0: array([129., 135.,  84., 125., 183., 172., 138., 134., 175.,  53., 179., 105., 109., 117., 117.,  96., 118., 106.])
1: array([118., 102., 104., 135.,  83., 146., 148.,  87.,  84., 176., 125., 109., 165., 139., 112., 170., 140.,  95.])
2: array([160., 130., 110.,  97., 108., 169., 143.,  98., 105., 138.,  52., 168., 134., 100., 146., 154., 117.,  93.])
3: array([ 96.,  99., 120., 164., 154.,  81., 122., 168., 128.,  39., 110., 170., 211.,  82., 140., 165., 128., 101.])
4: array([134., 174., 159., 145., 183., 145., 114., 116., 156.,  96., 190., 140., 123.,  96., 110., 164., 159., 147.])
5: array([120., 149., 159.,  91.,  91., 135.,  93.,  89., 144., 147., 197., 129.,  96., 132., 125., 140., 131., 175.])
6: array([129., 122., 156.,  77.,  98., 123., 135., 107.,  95., 165., 154., 123., 138., 127.,  74., 135., 142., 162.])
7: array([147., 152., 146.,  78., 104., 183., 111.,  82.,  90., 160., 164., 123., 149., 167., 104.,  72., 111., 234.])
8: array([141., 127., 104., 137., 159., 119., 114., 151., 136., 172.,  70.,  73., 137., 115., 148., 153., 136.,  55.])
9: array([103., 100., 202., 116.,  93., 148., 109., 135., 131.,  86., 151., 179., 110.,  92., 109., 139., 145., 139.])

array([112., 125., 164., 106., 122., 135., 107.,  85., 134., 141., 195., 132., 116., 136., 129., 107., 165., 199.]) 5 6 7
array([112., 119., 100., 150., 177.,  51., 168., 166., 109., 123.,  87.,  91., 106., 220., 155., 141., 144., 110.]) 8 1 3
array([ 72., 128., 135., 129., 112.,  77., 111., 101., 113., 108., 149., 161., 123.,  86.,  86., 158., 124., 113.]) 9 6 5
array([ 88., 128., 100., 165., 137.,  56., 183., 160., 140., 100.,  75., 142., 156.,  87., 141., 144., 140.,  88.]) 3 8 2
array([166.,  89., 121., 107., 154.,  99., 142., 145., 116., 133.,  82.,  78., 115., 143., 192.,  87., 118., 135.]) 8 2 6
array([ 84., 140., 135., 136.,  91., 133., 107., 145., 144., 119., 164., 165., 131., 127., 101., 122., 154., 122.]) 9 5 6
array([136.,  79.,  91., 175., 186., 105., 164., 190., 157.,  81., 115., 117., 179.,  86., 169., 143., 140.,  93.]) 3 8 0
array([ 99., 120., 150., 154., 175.,  17., 150., 143., 116.,  50.,  88., 118., 151., 137., 164., 129., 131.,  78.]) 3 8 0
array([124., 125.,  99., 118., 191.,  83., 149., 171., 149., 190., 107., 169., 126., 131., 166., 129., 127.,  65.]) 8 2 1
array([118.,  83.,  56., 138., 113., 178., 109.,  81., 125., 177., 133., 120., 168., 159., 132., 186., 201., 101.]) 1 8 2
array([ 88.,  72., 120., 185., 126.,  63., 129., 154., 105., 183.,  68.,  88., 101., 131., 185.,  91., 141.,  87.]) 8 1 2
array([138.,  98.,  70., 144., 157.,  79., 164., 194., 120., 171.,  93.,  50.,  80., 136., 161.,  96., 132.,  84.]) 8 1 0
array([117., 176., 131., 113., 212.,  73., 167., 177., 152., 122.,  88., 129., 111., 151., 167., 125.,  63.,  92.]) 8 0 2
array([140.,  85., 160., 176., 170.,  54., 158., 139., 138.,  87.,  89., 149., 155., 126., 109., 165., 124., 116.]) 3 8 9
array([155., 153., 174., 135., 172.,  99., 127., 131., 158.,  50., 118., 156., 137.,  99., 117., 123., 157.,  95.]) 4 3 9
array([ 97., 140.,  88., 162., 190.,  83., 182., 130., 184., 114.,  90., 133., 122., 137., 147., 137., 123.,  83.]) 8 0 3
array([151., 112.,  58., 132., 152., 115., 131., 157., 100., 147.,  81., 117., 103., 172., 148., 120.,  62.,  90.]) 8 2 1
array([ 84., 187., 179., 143., 169., 113., 142., 152., 157.,  84.,  91., 100., 135., 106., 126., 193., 136., 110.]) 4 8 3
array([ 95., 115., 161., 112., 182.,  78., 140., 192.,  92.,  75., 123., 123., 127., 141., 135., 156., 147., 104.]) 3 9 8
array([135., 120., 203.,  86., 124., 173., 155., 104., 105., 104., 137., 193., 136., 107., 120., 131., 118., 171.]) 9 6 5
array([106., 129., 148., 114.,  68., 155.,  89.,  71.,  86., 102., 218., 101.,  49., 136.,  90., 109., 150., 160.]) 5 6 9
array([133., 130., 162., 169., 147., 111., 169., 180., 149.,  91.,  56., 141., 117., 147., 193., 135., 128.,  71.]) 8 2 3
array([ 46., 145., 166., 118., 102.,  94., 157., 163., 131.,  58., 162., 179.,  85., 107., 138., 139., 144., 164.]) 9 4 5
